In the data rows, 128 means zero.
Some points, each followed by its number:
tensor([ 85, 153, 151, 112, 154, 123, 127,  71, 160,  92, 163, 150, 108,
        141, 120, 202, 131, 158, 177, 116,  94, 120, 139, 145, 101, 148,
         80, 164, 103, 150, 126, 185]) 0
tensor([159, 126, 121, 141, 121, 132, 160, 154,  87, 172, 100, 110, 111,
         88, 139, 102, 144, 114, 112, 153, 174, 140, 140, 153, 170, 118,
        132, 130, 140, 110, 104,  88]) 1
tensor([105, 156, 143, 134, 119, 155, 138, 113, 126, 131,  72, 115, 132,
        128, 127, 148, 191, 124, 170, 108, 137, 146, 143, 153, 117, 100,
        158, 159, 112, 102, 108, 154]) 2
tensor([134, 132, 129, 143, 110, 120, 122, 153, 130, 137, 131, 123, 129,
        140, 125, 124, 108, 133, 120, 140, 156, 139, 143, 113, 131, 119,
        116, 130, 141, 141, 119, 112]) 3
tensor([104, 117, 142, 127, 154, 130, 116,  89, 157,  96, 150, 149, 116,
        140, 122, 179, 121, 147, 155, 109, 102, 104, 127, 113,  97, 144,
        111, 153,  84, 159, 151, 187]) 4
tensor([140, 138, 134, 166, 101,  93, 110, 147, 114, 171, 128, 148, 107,
        133, 129, 140, 123, 107, 131, 167, 115, 123, 121, 154, 133, 120,
        152, 136, 111, 178, 133, 111]) 5
tensor([134, 120, 116, 122, 139, 131, 101, 146, 126, 150, 155, 103, 124,
        115, 145, 105, 103, 131, 129, 101, 124, 122, 115, 113, 121, 147,
        125, 107, 116,  96, 134, 113]) 6
tensor([109, 146, 124, 128, 166, 161, 139,  85, 156, 111, 134, 130, 172,
         30, 111,  95, 154, 151,  91, 153,  89, 111,  78,  87, 163, 143,
        149, 124, 152,  74, 132, 131]) 7
tensor([128, 120, 103,  94, 149, 118, 115, 131, 117, 144, 130, 169, 125,
        124,  93, 149, 109, 127,  57, 132, 166, 139,  92, 152, 162, 147,
         74, 174, 166, 148,  93, 150]) 8
tensor([155, 133, 106, 155, 154, 121, 128,  87, 149, 121, 166, 125, 148,
         94, 124, 170, 115, 151, 137, 125,  87, 104, 133, 116, 148, 126,
        136, 125, 138, 124, 145, 128]) 9
tensor([129, 123, 144, 120, 117, 107, 141, 131, 134, 133, 143, 123, 111,
        108, 138, 130, 126, 133, 112, 130, 129, 126, 135, 132, 144, 132,
        126, 107, 128, 144, 148, 137]) 10
tensor([116, 135, 147, 119, 105, 115, 115,  96, 147, 133, 140, 122, 102,
        119, 137, 136, 100, 105, 112, 119, 104, 114, 149, 105, 151, 149,
        140, 109, 125, 153, 138, 107]) 11
tensor([151, 124, 117, 214, 135,  49,  81, 181, 114, 188, 123, 140,  91,
        171, 162,  83,  77, 103,  98, 144, 113, 151, 158, 163,  73, 123,
        176,  49, 131, 167, 140,  59]) 12
tensor([135, 158, 123,  27, 136, 162, 122, 192, 163, 167, 119,  96, 143,
        112,  78,  82, 122, 137,  64, 131, 174, 139, 100,  71, 152,  94,
        123, 115, 168,  12,  71,  86]) 13
tensor([177, 106,  85, 100, 150, 164, 104, 154, 171, 136, 151, 131, 185,
        141, 122,  64, 123, 156,  88, 130, 104, 103, 114,  99, 144, 109,
        124, 107, 194,  44, 132, 121]) 14
tensor([132, 131, 119, 125, 124, 134, 109, 103, 126, 109, 134, 112, 127,
        167, 138,  79, 117, 121, 117, 155, 137, 120, 126, 117, 114, 109,
        112, 138, 156, 101, 117,  98]) 15
tensor([145, 132, 128, 127, 144, 129, 122, 135, 131, 111, 139, 125, 145,
        118, 113, 129, 130, 131, 136, 130, 122, 114, 140, 138, 122, 127,
        123, 138, 126, 112, 141, 127]) 16
tensor([116, 110,  98, 167, 155,  91, 120, 161, 135, 166,  95, 168, 150,
        129,  85, 150, 162,  84, 172, 159,  97, 137,  88, 120, 126, 136,
        120, 173, 121, 120,  93, 129]) 17
tensor([ 99, 152,  94, 102, 147, 133, 150,  92, 145, 141, 105, 198, 187,
         79,  96, 117, 198, 153,  72, 116, 120, 151,  37, 128, 157, 101,
        123, 114, 117,  77,  42, 187]) 18
tensor([141, 138, 129, 125, 116, 107, 122, 153, 110, 152, 136, 129, 115,
        110, 117, 122,  96, 129,  88, 157, 167, 140, 142, 122, 153, 140,
        125, 124, 148, 138, 154,  85]) 19
tensor([150, 108, 158, 152, 140, 110, 139, 111, 132,  91, 145, 143, 117,
         98, 163, 174, 130, 148, 134, 114, 103, 102, 156, 149, 131, 139,
        137, 147, 109, 198, 174, 177]) 20
tensor([131, 124, 135, 126, 108, 133, 153, 114, 131, 125, 137, 127, 118,
        141, 131, 120, 130, 133, 123, 150, 120, 115, 135, 119, 127, 130,
        127, 118, 112, 155, 129, 113]) 21
tensor([140, 118, 167,  98,  61, 140, 147, 137, 103,  74, 158, 100,  67,
        175, 170,  95, 115, 185,  26, 131, 178,  96, 124, 133, 104, 141,
         70, 102, 135, 193, 118,  48]) 22
tensor([112, 148, 108, 164, 145, 129,  95, 133, 121, 145, 123, 134, 130,
        134, 122, 133, 130, 120, 148, 104,  95, 137, 109, 158, 129, 124,
        140, 126, 107, 106, 122, 118]) 23
tensor([149, 127, 113, 116, 135, 151, 116, 157, 131, 104, 105, 113, 143,
        126, 158, 121, 162, 108, 145, 134, 112, 140, 142, 121, 106, 121,
        154, 163, 144,  97, 136, 113]) 24
tensor([124, 124, 130, 142, 114, 135, 135, 171, 111, 132, 117, 135, 122,
        158, 111, 133, 111, 143, 108, 146, 168, 132, 149, 141, 137, 132,
        119, 124, 153, 130, 125, 114]) 25
tensor([117, 146, 152, 157, 129, 123, 115, 141, 127, 135, 134, 118, 125,
        185, 132, 174,  93, 122, 179, 105, 128, 126, 153, 158,  91, 137,
        112,  97, 119, 168, 137, 147]) 26
tensor([ 96, 104, 113,  91, 152, 187, 160,  82, 117,  90, 104, 106, 170,
         76, 136, 117, 154, 169, 147,  92, 109, 136,  89, 111, 138, 118,
        128, 154, 161, 122, 143, 201]) 27
tensor([114, 117, 133, 143, 123, 118, 202, 113, 104, 102, 123, 154, 128,
        131, 125, 158, 119, 183,  82, 114, 146, 115, 143, 138, 150, 121,
         86, 118, 138, 159, 154, 132]) 28
Which five points above are nearest to each new point by angle, seen from the average point of the numbered points? Their numbers follow each, nearest first.
tensor([138, 101, 108, 143, 128, 121, 121, 108, 124, 152, 120, 140, 133,
        152,  91, 103, 107, 124, 113, 128, 121, 141, 134, 142, 126, 120,
        135, 123, 141, 126, 110, 141]) 12 15 17 23 8
tensor([113, 147, 134, 158, 152, 136, 134, 117, 122, 130,  94, 120, 147,
        134, 100, 131, 128, 119, 150, 119, 129, 142, 131, 139, 119, 113,
        151, 144, 137, 107, 122, 141]) 2 23 17 24 26
tensor([130,  93, 137,  94, 124, 140, 159, 109, 134,  92, 125, 133, 127,
        123, 165, 115, 124, 126, 130, 101, 138, 111, 130, 102, 139, 149,
        143, 103, 120, 121, 155, 179]) 27 10 20 4 21
tensor([142, 159, 161, 123,  90, 170, 154,  94, 133,  97, 121, 172, 113,
        122,  91, 129, 116, 128, 109, 123, 130, 108, 116, 161, 134, 142,
        140, 115, 122, 155, 117, 145]) 21 28 20 0 22
tensor([134, 134, 111, 126, 135, 119, 106, 134, 130, 104, 130, 109, 126,
        138, 144, 105, 136, 122, 135, 123, 104, 125, 146, 121, 116, 127,
        148, 128, 130, 115, 123, 102]) 24 15 6 16 12
tensor([140, 117, 126, 123, 136, 139, 127, 134, 128, 127, 120, 113, 133,
        134, 130, 125, 126, 113, 145, 129, 128, 125, 153, 121, 125, 143,
        132, 126, 140, 110, 127, 119]) 24 16 6 15 2
tensor([108, 167, 140,  95, 161, 126, 118, 117, 126, 129, 151, 111, 134,
         60, 141, 165, 145, 117, 134, 133, 147, 161, 116, 102, 170, 122,
        119, 173, 158,  74, 164, 118]) 7 27 13 24 9
tensor([140,  75, 114,  97, 107, 102, 142,  97, 157, 109,  94, 135, 128,
        120, 139, 100, 117, 132, 114, 100, 152, 125,  99,  83, 118, 139,
        120, 106, 118, 142, 123, 187]) 27 4 10 18 20
tensor([136, 109, 128, 117, 120, 118, 128, 116, 121,  91, 131, 107, 133,
        159, 177, 140, 135, 119, 130, 129, 120, 103, 141,  98, 133, 140,
        130, 156, 150, 167, 152, 145]) 20 4 21 24 11
tensor([160, 122, 148, 182, 128,  95, 152, 150, 136, 142, 125, 147, 157,
        127, 120, 127, 152, 133, 163, 141, 136, 149, 165, 156, 135, 124,
        150, 127, 134, 109, 144, 183]) 2 16 20 17 26
tensor([118, 127, 146, 157, 144, 141, 105, 130, 112, 134, 130, 113, 113,
        154, 124, 156, 100, 120, 156, 100, 143, 118, 146, 153,  95, 115,
        133, 117, 135, 117, 146, 153]) 26 23 4 2 0
tensor([131, 139, 115, 117, 145, 156, 119, 124, 152, 152, 139, 147, 127,
         73, 121, 103, 130, 143, 118, 100,  74, 115,  98, 109, 156, 134,
        137, 145, 129,  93, 135, 131]) 7 14 18 27 6
tensor([107, 102, 153,  89,  83, 104, 110, 139, 138, 109, 151, 162, 108,
        132, 102, 132, 122, 120,  95, 127, 130, 121,  83, 108, 130, 131,
         90, 146, 116, 162,  93, 153]) 8 22 4 0 18
tensor([133,  83, 123, 121, 105, 143, 132, 108, 121, 101, 140, 118, 110,
        117, 177, 135, 106, 100, 119, 143, 112, 122, 147, 110, 119, 135,
        123, 185, 123, 193, 121, 153]) 20 21 4 11 0
tensor([201, 118, 124, 112, 155, 130, 115, 161, 118, 137, 173, 139, 182,
         84, 149, 175, 107, 144, 198, 175,  97,  83, 125, 136, 121, 175,
        119, 210, 127, 255, 201, 197]) 20 4 16 9 0
tensor([118, 119, 134, 106, 114, 102, 124, 114, 149, 112, 153, 127, 103,
        159, 128, 188,  99, 126, 155, 120, 140,  70, 171, 103, 142, 162,
         92, 110, 102, 145, 152, 135]) 4 11 0 26 20
tensor([120, 158, 142, 128, 137, 120, 135, 112,  98, 123, 133, 101,  85,
        116, 137, 114, 129, 148, 118, 131, 130, 138, 151, 146, 142, 110,
        128, 130, 126,  91, 128,  79]) 1 15 19 22 2
tensor([ 75, 150, 120, 157, 132, 130, 146,  74, 141, 161, 103, 105, 116,
        115, 119, 157, 127, 109, 175, 110, 131, 179, 134, 142, 145, 126,
        120, 142, 110, 142, 115,  97]) 2 23 0 26 17
tensor([128, 116, 128,  92, 140, 147, 107, 118, 140, 113, 117, 122, 151,
        116, 136, 105, 129, 112, 151, 125, 116, 122, 104,  77, 108, 121,
        156, 109, 119, 107, 122, 186]) 27 24 7 4 6
tensor([142,  74, 134, 144,  87, 140,  88, 138, 126,  93, 115, 114,  88,
        185, 180, 151, 105, 106, 112, 118, 118, 102, 147, 127, 116, 140,
        147, 181, 118, 196, 150, 142]) 20 26 4 5 21
tensor([111,  90, 106,  95, 129, 142, 127, 141, 123, 137, 139, 168, 116,
        138, 100, 150, 108, 110,  73, 136, 164, 114, 103, 132, 156, 126,
        104, 138, 140, 136,  98, 127]) 8 25 13 19 18
tensor([166, 157, 113, 141, 169, 123, 113, 139, 133, 138, 127, 167, 155,
        110,  79, 130, 155, 124, 173, 148,  83, 142, 121, 126,  99, 139,
        121, 156,  95, 109, 112, 128]) 17 16 23 24 2
tensor([124, 136, 119,  94, 122, 149, 157, 158, 144,  92, 131, 123, 137,
         88, 165, 126, 163, 143, 157, 139,  95, 135, 153,  83, 119, 134,
        117, 171, 120, 108, 137, 123]) 24 27 16 2 7
tensor([138, 133, 124, 169,  75, 124, 141, 134, 108, 158, 106, 120, 130,
        154, 143,  80, 105, 132, 106, 146, 141, 134, 106, 126, 142, 124,
        161,  96, 144, 166, 126, 115]) 12 5 3 21 25
tensor([148, 114, 119, 109, 143, 111, 137, 124, 145, 132, 135, 123, 142,
         82, 115, 124, 122, 113, 107, 138, 118, 125, 123, 114, 135, 130,
        144, 136, 150, 126, 140, 133]) 7 9 14 10 27
tensor([154, 122, 117, 102, 123, 141, 127, 154, 147, 133, 135, 122, 153,
        117, 128, 103, 114, 137, 108, 133, 129, 111, 111, 105, 135, 126,
        136, 127, 150, 112, 137, 117]) 14 13 6 7 24
tensor([156, 102, 138, 105, 116, 112, 131, 148, 137, 118, 123, 128, 140,
        161, 179, 140, 143, 120, 156, 137, 103, 104, 147, 113, 132, 142,
        120, 136, 110, 174, 151, 161]) 20 21 4 26 10
tensor([140, 112, 134, 132, 139, 100, 129, 169, 128, 133, 108, 137, 121,
        160, 123, 145, 138, 141, 153, 122, 196, 153, 152, 147, 118, 138,
         87, 143, 151, 114, 121, 163]) 25 3 26 8 2
tensor([130, 129, 124, 125, 161, 133, 110, 126, 136, 121, 137, 129, 122,
        117, 112, 116, 134, 110, 152, 119,  99, 115, 117, 130, 138, 147,
        125, 132, 115, 101, 119,  95]) 23 16 6 17 24
tensor([127, 136, 127, 200, 128,  68, 101, 140, 114, 180, 124, 123, 108,
        151, 160, 105,  86, 113, 112, 129, 126, 123, 155, 154, 121, 131,
        141,  95, 135, 153, 164, 105]) 12 5 26 19 3
tensor([129, 129, 117,  80, 134, 150, 142, 142, 117, 120, 108, 100, 111,
        146, 126, 112, 138, 116, 144, 134, 148, 126, 141, 113, 140, 107,
        123, 124, 140,  92, 110,  64]) 13 15 24 1 25
tensor([132, 150,  96, 106, 169, 103, 113, 139, 141, 158, 136, 124, 157,
         67, 131, 112,  98, 135,  98, 118,  78, 125,  86, 122, 146, 136,
        153, 129, 124, 104, 142, 122]) 7 6 9 14 18
tensor([117, 143, 105, 183,  65, 148, 171, 136, 111, 154, 102, 109, 129,
        155, 163,  62, 110, 130,  82, 155, 156, 146, 125, 124, 145,  90,
        182,  28, 150, 192, 147,  81]) 12 21 3 22 19
tensor([134, 123, 100, 117, 161, 136, 103, 157, 126, 134, 110, 113, 142,
        139, 135, 121, 152, 112, 155, 133, 118, 138, 124, 124, 112, 129,
        138, 149, 133,  81, 125, 135]) 24 17 23 2 16
tensor([132, 143, 147, 110, 102, 131, 137, 105, 147, 109, 140, 140, 122,
        123, 113, 125, 152, 136, 117, 142, 113, 120, 100, 150, 115, 120,
        152, 106,  93, 152, 117, 142]) 21 4 18 0 10
tensor([156, 117, 104,  94, 126, 134, 119, 139, 150, 110, 151, 134, 157,
        126, 140,  99, 133, 146, 104, 127, 116, 109, 125, 117, 144, 133,
        121, 110, 158,  99, 134, 122]) 14 13 7 6 15
